[[121 119 127 132 125 130 151 150 120 127 112 134]
 [135 138 126 116 126 125 109 112 126 134 141 119]
 [127 127 132 146 141 131 126 117 147 117 135 138]
 [124 124 126 116 116 128 139 148 115 138 114 125]
 [118 118 123 118 125 126 145 157 118 133 112 125]]
=>
[[118 118 123 118 125 126 145 157 118 133 112 125]
 [121 119 127 132 125 130 151 150 120 127 112 134]
 [124 124 126 116 116 128 139 148 115 138 114 125]
 [127 127 132 146 141 131 126 117 147 117 135 138]
 [135 138 126 116 126 125 109 112 126 134 141 119]]

[[140 124]
 [118 100]
 [117 119]
 [140 105]
 [117 104]]
=>
[[118 100]
 [117 104]
 [140 105]
 [117 119]
 [140 124]]

[[142 122 118 126 115 144 118 125 120 115 137 135 119]
 [116 140 142 128 139 147 111 128 144 110 116 116 141]
 [123 136 135 131 133 101 150 126 138 147 122 122 135]
 [140 114 118 132 116 125 128 130 119 127 144 139 116]]
=>
[[140 114 118 132 116 125 128 130 119 127 144 139 116]
 [142 122 118 126 115 144 118 125 120 115 137 135 119]
 [123 136 135 131 133 101 150 126 138 147 122 122 135]
 [116 140 142 128 139 147 111 128 144 110 116 116 141]]

[[128 125 114 103 134 126 124 103]
 [121 146 117 115 110 142 135 130]
 [132 111 150 117 126 125 127 120]
 [152 107 110 120 144 150 107 146]
 [142 134 152 141 146 120 131 152]
 [132 145 118 110 119 132 135 135]]
=>
[[152 107 110 120 144 150 107 146]
 [132 111 150 117 126 125 127 120]
 [128 125 114 103 134 126 124 103]
 [142 134 152 141 146 120 131 152]
 [132 145 118 110 119 132 135 135]
 [121 146 117 115 110 142 135 130]]

[[104 116 148 105 112 113 135 149 137 141 142]
 [137 118 143 143 139 133 115 115 102 134 156]
 [117 103 129 107 101 104 142 152 146 127 126]
 [154 128 108 112 138 128 130 110 132 116 146]
 [123 150 129 148 122 132 120 145 148 124 101]
 [126 105 151 147 135 126 132 114 133 152 153]
 [132 121 129 129 105 120 149 149 122 146 135]
 [138 112 141 101 124 148 127 129 119 151 139]]
=>
[[117 103 129 107 101 104 142 152 146 127 126]
 [126 105 151 147 135 126 132 114 133 152 153]
 [138 112 141 101 124 148 127 129 119 151 139]
 [104 116 148 105 112 113 135 149 137 141 142]
 [137 118 143 143 139 133 115 115 102 134 156]
 [132 121 129 129 105 120 149 149 122 146 135]
 [154 128 108 112 138 128 130 110 132 116 146]
 [123 150 129 148 122 132 120 145 148 124 101]]

[[130 125 140 126 114 141 129 116 138 140 141 108 145 143 102]
 [132 124 141 126 114 141 129 115 139 139 140 110 146 143 102]
 [137 120 144 126 112 139 128 109 140 137 132 115 147 141 104]
 [135 123 143 126 112 140 129 112 140 138 136 112 146 142 103]
 [145 117 145 126 111 136 127 103 139 133 122 124 146 137 109]
 [147 114 144 126 112 134 127 102 138 130 116 130 144 133 113]]
=>
[[147 114 144 126 112 134 127 102 138 130 116 130 144 133 113]
 [145 117 145 126 111 136 127 103 139 133 122 124 146 137 109]
 [137 120 144 126 112 139 128 109 140 137 132 115 147 141 104]
 [135 123 143 126 112 140 129 112 140 138 136 112 146 142 103]
 [132 124 141 126 114 141 129 115 139 139 140 110 146 143 102]
 [130 125 140 126 114 141 129 116 138 140 141 108 145 143 102]]
---
[[111 150 111 112 146 148 110 115 111]
 [142 113 141 142 113 112 143 142 141]
 [116 144 115 115 146 143 115 114 113]
 [114 145 114 116 144 147 116 113 113]]
=>
[[111 111 150 111 112 146 148 110 115]
 [141 142 113 141 142 113 112 143 142]
 [113 116 144 115 115 146 143 115 114]
 [113 114 145 114 116 144 147 116 113]]

[[127 125 136 138 130 128 142 127 129 128 127]
 [130 139 129 124 137 128 126 123 122 119 137]
 [126 107 131 145 128 135 150 132 129 133 126]
 [132 121 136 141 133 142 145 134 120 131 133]
 [144 122 135 131 141 139 134 139 115 121 142]
 [120 125 126 150 135 130 155 121 132 126 122]
 [133 136 142 127 122 137 126 136 119 128 132]]
=>
[[127 127 125 136 138 130 128 142 127 129 128]
 [137 130 139 129 124 137 128 126 123 122 119]
 [126 126 107 131 145 128 135 150 132 129 133]
 [133 132 121 136 141 133 142 145 134 120 131]
 [142 144 122 135 131 141 139 134 139 115 121]
 [122 120 125 126 150 135 130 155 121 132 126]
 [132 133 136 142 127 122 137 126 136 119 128]]

[[133 132 126 149 149 125]
 [144 131 141 123 129 109]
 [115 138 129 141 142 127]
 [128 119 116 127 144 116]
 [137 136 142 131 131 115]
 [117 129 123 127 148 106]
 [117 128 127 115 123 122]]
=>
[[125 133 132 126 149 149]
 [109 144 131 141 123 129]
 [127 115 138 129 141 142]
 [116 128 119 116 127 144]
 [115 137 136 142 131 131]
 [106 117 129 123 127 148]
 [122 117 128 127 115 123]]

[[132 127 130 127 141 129 131 125 129 129]
 [132 110 131 124 146 129 129 125 128 125]
 [132 106 132 125 131 132 130 124 129 124]
 [132 129 129 130 117 131 129 125 128 126]
 [132 114 130 128 117 129 129 123 129 124]
 [132 140 131 130 126 130 129 125 128 126]
 [132 141 131 128 137 129 131 125 128 125]
 [132 114 130 126 140 129 130 125 129 127]
 [132 141 130 130 129 128 130 125 128 127]]
=>
[[129 132 127 130 127 141 129 131 125 129]
 [125 132 110 131 124 146 129 129 125 128]
 [124 132 106 132 125 131 132 130 124 129]
 [126 132 129 129 130 117 131 129 125 128]
 [124 132 114 130 128 117 129 129 123 129]
 [126 132 140 131 130 126 130 129 125 128]
 [125 132 141 131 128 137 129 131 125 128]
 [127 132 114 130 126 140 129 130 125 129]
 [127 132 141 130 130 129 128 130 125 128]]

[[133 140]
 [136 106]
 [135 124]
 [132 117]
 [137 123]
 [130 129]]
=>
[[140 133]
 [106 136]
 [124 135]
 [117 132]
 [123 137]
 [129 130]]

[[122 125 121 131 118]
 [128 134 122 127 132]
 [133 128 135 125 126]
 [129 132 122 131 126]
 [132 131 127 135 131]
 [126 126 128 129 136]
 [121 123 124 122 104]
 [136 134 131 140 151]
 [128 132 130 118 128]
 [127 123 137 121 120]
 [129 127 137 119 126]]
=>
[[118 122 125 121 131]
 [132 128 134 122 127]
 [126 133 128 135 125]
 [126 129 132 122 131]
 [131 132 131 127 135]
 [136 126 126 128 129]
 [104 121 123 124 122]
 [151 136 134 131 140]
 [128 128 132 130 118]
 [120 127 123 137 121]
 [126 129 127 137 119]]

[[118 138 126]
 [121 136 106]
 [127 144 116]
 [128 128 128]]
=>
[[126 118 138]
 [106 121 136]
 [116 127 144]
 [128 128 128]]

[[120 125 128]
 [124 146 127]
 [129 137 130]
 [133 127 122]
 [129 112 130]
 [126 105 127]]
=>
[[128 120 125]
 [127 124 146]
 [130 129 137]
 [122 133 127]
 [130 129 112]
 [127 126 105]]
